arr =
[[ -14.6   34.1   -9.1  -25.2 -119.5   30.5  -52.6  183.1  -31.5   46.2]
 [ -30.3  -39.7    7.2   55.3   -5.5  -36.7  -43.0 -140.2  -88.6  -23.0]
 [  40.8  -95.3  -18.1 -120.0  -50.9   69.5   27.7  166.4  120.8   15.6]
 [ -55.6  197.9    6.3  116.9   61.9  -57.8   -1.1  -76.4  -98.3  -33.5]]
Rows and columns are counted from 1.
row 1 col 1 -> -14.6
row 3 col 4 -> -120.0
row 3 col 3 -> -18.1
row 3 col 7 -> 27.7
row 2 col 1 -> -30.3
row 4 col 4 -> 116.9
row 1 col 3 -> -9.1
row 4 col 9 -> -98.3
row 4 col 1 -> -55.6
row 1 col 5 -> -119.5
row 2 col 8 -> -140.2
row 1 col 10 -> 46.2
row 1 col 8 -> 183.1
row 3 col 6 -> 69.5
row 4 col 7 -> -1.1
row 1 col 4 -> -25.2
row 3 col 10 -> 15.6
row 2 col 3 -> 7.2
row 1 col 2 -> 34.1
row 2 col 6 -> -36.7
row 2 col 4 -> 55.3
row 2 col 7 -> -43.0
row 4 col 5 -> 61.9
row 1 col 6 -> 30.5

X =
[[ 12.42   8.06   2.88  -0.74   0.69   7.91  -5.89]
 [  4.32 -10.31   2.21 -14.95  -7.37   6.05   1.97]]
Rows and columns are counted from 1.
row 1 col 1	12.42
row 2 col 7	1.97
row 2 col 1	4.32
row 1 col 4	-0.74
row 2 col 2	-10.31
row 2 col 4	-14.95
row 1 col 2	8.06
row 1 col 7	-5.89
row 1 col 5	0.69
row 2 col 5	-7.37

B =
[[ 18.3   9.6  -2.0   5.3   8.3]
 [ 10.1  -1.3 -30.8  47.3   8.8]
 [ -0.2  13.0 -17.8  21.4  25.7]
 [  5.5  -2.1 -34.3  36.5  15.8]
 [  5.9  11.3 -21.5   3.7   9.7]
 [  9.1   8.9 -20.4   2.8  12.8]
 [  9.0  -3.2 -37.7  38.6  15.4]
 [ 19.3  10.0   2.4   7.2   4.9]
 [  7.4  -4.0 -34.1  37.4  16.3]
 [  1.3   6.1  15.4 -14.7 -14.8]]
Indices start at 1.
(1, 1) => 18.3
(8, 2) => 10.0
(6, 4) => 2.8
(2, 5) => 8.8
(6, 3) => -20.4
(1, 4) => 5.3
(8, 4) => 7.2
(4, 4) => 36.5
(6, 2) => 8.9
(7, 1) => 9.0
(4, 2) => -2.1
(2, 1) => 10.1
(5, 3) => -21.5
(10, 3) => 15.4
(5, 5) => 9.7
(3, 1) => -0.2
(9, 1) => 7.4
(8, 3) => 2.4
(10, 1) => 1.3
(3, 2) => 13.0
(7, 2) => -3.2
(4, 1) => 5.5
(5, 4) => 3.7
(3, 5) => 25.7
(10, 2) => 6.1
(5, 2) => 11.3

grid =
[[ 11.5  14.8   0.6  -4.8]
 [-29.9  26.9  58.2  -0.8]
 [-17.2  24.1 -10.5 -18.3]
 [  7.7  19.6 -52.2 -30.9]
 [ -3.2  -1.7  -2.2  -2.0]]
Indices start at 1.
(1, 1) -> 11.5
(5, 1) -> -3.2
(2, 2) -> 26.9
(4, 3) -> -52.2
(3, 4) -> -18.3
(5, 4) -> -2.0
(2, 1) -> -29.9
(2, 4) -> -0.8
(4, 2) -> 19.6
(5, 3) -> -2.2
(5, 2) -> -1.7
(1, 3) -> 0.6

x =
[[ 42.4  -8.6 -11.4 -41.4  13.7   9.1 -38.9  20.5  -8.9  38.8]
 [-28.2  19.3  19.7  14.5 -10.9  -9.7  36.9 -33.8   1.1 -22.1]
 [-36.0  -3.0  36.0 -16.9  22.0  -8.8  -5.5  -0.6  26.4 -35.5]
 [-28.6  -0.1  40.1 -29.0  -0.3  -2.8  10.4 -16.5 -11.8  27.5]
 [-35.4 -31.8 -13.1  -9.7  14.6 -21.1 -47.9  28.9  -6.8  -8.6]
 [-17.7  12.6 -18.5   3.6 -15.2 -44.9  20.6 -35.9   0.9  -7.8]]
Indices start at 1.
(1, 1) -> 42.4
(2, 10) -> -22.1
(1, 5) -> 13.7
(2, 7) -> 36.9
(2, 3) -> 19.7
(6, 2) -> 12.6
(4, 4) -> -29.0
(3, 3) -> 36.0
(3, 5) -> 22.0
(6, 3) -> -18.5
(2, 2) -> 19.3
(4, 10) -> 27.5
(5, 6) -> -21.1
(4, 7) -> 10.4
(5, 9) -> -6.8
(3, 1) -> -36.0
(6, 10) -> -7.8
(5, 8) -> 28.9
(5, 1) -> -35.4
(2, 4) -> 14.5
(5, 2) -> -31.8
(3, 6) -> -8.8
(6, 4) -> 3.6
(3, 7) -> -5.5
(2, 8) -> -33.8
(2, 1) -> -28.2
(6, 7) -> 20.6
(4, 9) -> -11.8
(3, 10) -> -35.5
(1, 8) -> 20.5
(6, 8) -> -35.9
